[[103 107]
 [157 140]]
=>
[[157 140]
 [103 107]]

[[141 137 142 129 136 143 149 137 141 140]
 [120 144 142 127 121 117 117 133 118 120]
 [129 129 129 125 130 137 125 133 130 128]]
=>
[[129 129 129 125 130 137 125 133 130 128]
 [141 137 142 129 136 143 149 137 141 140]
 [120 144 142 127 121 117 117 133 118 120]]

[[152 136 117 130 149 121 122 130 130 121 129 123]
 [129 134 134 138 126 137 122 133 134 126 124 120]
 [104 123 137 128 104 134 134 125 124 135 129 134]]
=>
[[104 123 137 128 104 134 134 125 124 135 129 134]
 [152 136 117 130 149 121 122 130 130 121 129 123]
 [129 134 134 138 126 137 122 133 134 126 124 120]]

[[108 139 131 110 136 138 144 110 108 152]
 [108 139 131 110 136 138 144 110 108 152]
 [119 131 142 112 120 132 136  98 103 148]
 [119 131 142 112 120 132 136  98 103 148]
 [108 139 131 110 136 138 144 110 108 152]
 [119 131 142 112 120 132 136  98 103 148]
 [108 139 131 110 136 138 144 110 108 152]
 [119 131 142 112 120 132 136  98 103 148]]
=>
[[119 131 142 112 120 132 136  98 103 148]
 [108 139 131 110 136 138 144 110 108 152]
 [108 139 131 110 136 138 144 110 108 152]
 [119 131 142 112 120 132 136  98 103 148]
 [119 131 142 112 120 132 136  98 103 148]
 [108 139 131 110 136 138 144 110 108 152]
 [119 131 142 112 120 132 136  98 103 148]
 [108 139 131 110 136 138 144 110 108 152]]

[[130 126]
 [129 100]
 [132 116]]
=>
[[132 116]
 [130 126]
 [129 100]]

[[152 131 137]
 [134 134 106]
 [106 140 141]
 [139 150 108]
 [128 122 148]
 [108 150 148]
 [145 133 136]
 [104 149 141]
 [151 110 111]
 [145 110 114]
 [113 125 148]]
=>
[[113 125 148]
 [152 131 137]
 [134 134 106]
 [106 140 141]
 [139 150 108]
 [128 122 148]
 [108 150 148]
 [145 133 136]
 [104 149 141]
 [151 110 111]
 [145 110 114]]
---
[[121 134 133 123 117 123 143 133 123 118 123 139 139]
 [127 137 143 128 118 117 121 132 137 137 128 122 121]
 [128 123 124 121 125 129 138 131 128 124 119 121 122]
 [141 149 136 127 118 116 114 121 127 136 150 145 136]
 [118 122 142 121 116 151 119 116 140 135 117 136 143]
 [133 134 132 124 118 120 125 131 133 133 127 124 121]]
=>
[[127 137 143 128 118 117 121 132 137 137 128 122 121]
 [118 122 142 121 116 151 119 116 140 135 117 136 143]
 [141 149 136 127 118 116 114 121 127 136 150 145 136]
 [121 134 133 123 117 123 143 133 123 118 123 139 139]
 [133 134 132 124 118 120 125 131 133 133 127 124 121]
 [128 123 124 121 125 129 138 131 128 124 119 121 122]]

[[130 130 142 137 130 107 125 107 127 107 152 104 104 125]
 [123 121 145 127 121 108 132 107 135 109 146 110 108 135]]
=>
[[123 121 145 127 121 108 132 107 135 109 146 110 108 135]
 [130 130 142 137 130 107 125 107 127 107 152 104 104 125]]

[[127 123 127 149 123 117 135 120 132 128 119]
 [145 126 137 127 120 124 129 136 119 113 138]
 [136 117 138 130 122 117 126 145 116 138 125]
 [148 119 124 137 134 132 140 134 131 125 133]
 [128 122 115 135 114 133 122 142 131 127 122]
 [123 117 145 127 113 135 126 139 133 128 118]
 [126 125 132 137 126 133 152 125 125 117 127]
 [120 132 126 133 120 114 131 139 139 116 124]]
=>
[[123 117 145 127 113 135 126 139 133 128 118]
 [136 117 138 130 122 117 126 145 116 138 125]
 [145 126 137 127 120 124 129 136 119 113 138]
 [126 125 132 137 126 133 152 125 125 117 127]
 [127 123 127 149 123 117 135 120 132 128 119]
 [120 132 126 133 120 114 131 139 139 116 124]
 [148 119 124 137 134 132 140 134 131 125 133]
 [128 122 115 135 114 133 122 142 131 127 122]]

[[125 133 140 118 107]
 [125 123 128 122 127]
 [150 129 122 146 122]
 [117 127 134 129 132]
 [125 127 124 120 121]
 [118 122 132 126 125]
 [113 125 126 116 125]
 [118 122 118 125 123]]
=>
[[125 133 140 118 107]
 [117 127 134 129 132]
 [118 122 132 126 125]
 [125 123 128 122 127]
 [113 125 126 116 125]
 [125 127 124 120 121]
 [150 129 122 146 122]
 [118 122 118 125 123]]

[[149 110 146 104 133 132 146 144 148 149 126 142 108 150 109]
 [108 110 118 151 132 108 107 114 118 104 109 106 109 113 107]
 [113 146 111 148 112 144 108 107 108 107 144 144 146 113 145]
 [115 145 131 146 128 151 146 148 148 108 152 139 142 140 151]
 [135 127 114 115 108 147 146 151 140 117 146 148 124 150 134]]
=>
[[149 110 146 104 133 132 146 144 148 149 126 142 108 150 109]
 [115 145 131 146 128 151 146 148 148 108 152 139 142 140 151]
 [108 110 118 151 132 108 107 114 118 104 109 106 109 113 107]
 [135 127 114 115 108 147 146 151 140 117 146 148 124 150 134]
 [113 146 111 148 112 144 108 107 108 107 144 144 146 113 145]]

[[112 121 127 105]
 [112 115 152 102]
 [110 151 109 125]
 [123 106 150 112]]
=>
[[112 115 152 102]
 [123 106 150 112]
 [112 121 127 105]
 [110 151 109 125]]

[[111 133 119 129 118 140 128 136 124 135 127 127 135 134 117 131]
 [123 141 125 121 120 138 136 143 133 153 126 128 124 130 136 135]
 [128 128 129 129 128 127 129 129 128 130 129 128 129 130 128 128]
 [131 135 131 128 129 127 128 127 128 128 126 131 126 131 129 127]
 [128 132 130 134 125 120 127 124 128 138 149 122 122 114 128 114]]
=>
[[131 135 131 128 129 127 128 127 128 128 126 131 126 131 129 127]
 [128 132 130 134 125 120 127 124 128 138 149 122 122 114 128 114]
 [128 128 129 129 128 127 129 129 128 130 129 128 129 130 128 128]
 [123 141 125 121 120 138 136 143 133 153 126 128 124 130 136 135]
 [111 133 119 129 118 140 128 136 124 135 127 127 135 134 117 131]]

[[113 143 146]
 [111 148 137]
 [124 138 151]
 [126 109 112]
 [114 149 119]
 [133 152 140]
 [130 117 125]
 [125 114 122]
 [120 109 104]
 [126 152 143]
 [115 142 142]
 [143 112 110]]
=>
[[124 138 151]
 [113 143 146]
 [126 152 143]
 [115 142 142]
 [133 152 140]
 [111 148 137]
 [130 117 125]
 [125 114 122]
 [114 149 119]
 [126 109 112]
 [143 112 110]
 [120 109 104]]

[[135 115 144 115 129 119 134 131 147 115 126 135]
 [118 129 123 128 135 120 110 128 130 117 132 129]
 [139 134 117 138 117 129 128 129 116 136 137 129]
 [142 130 124 138 111 130 137 128 120 140 135 122]
 [132 112 145 118 131 126 133 129 145 117 119 126]
 [122 117 146 126 136 132 134 133 140 126 120 126]
 [149 122 126 130 113 126 135 124 125 130 136 130]]
=>
[[122 117 146 126 136 132 134 133 140 126 120 126]
 [132 112 145 118 131 126 133 129 145 117 119 126]
 [135 115 144 115 129 119 134 131 147 115 126 135]
 [149 122 126 130 113 126 135 124 125 130 136 130]
 [142 130 124 138 111 130 137 128 120 140 135 122]
 [118 129 123 128 135 120 110 128 130 117 132 129]
 [139 134 117 138 117 129 128 129 116 136 137 129]]
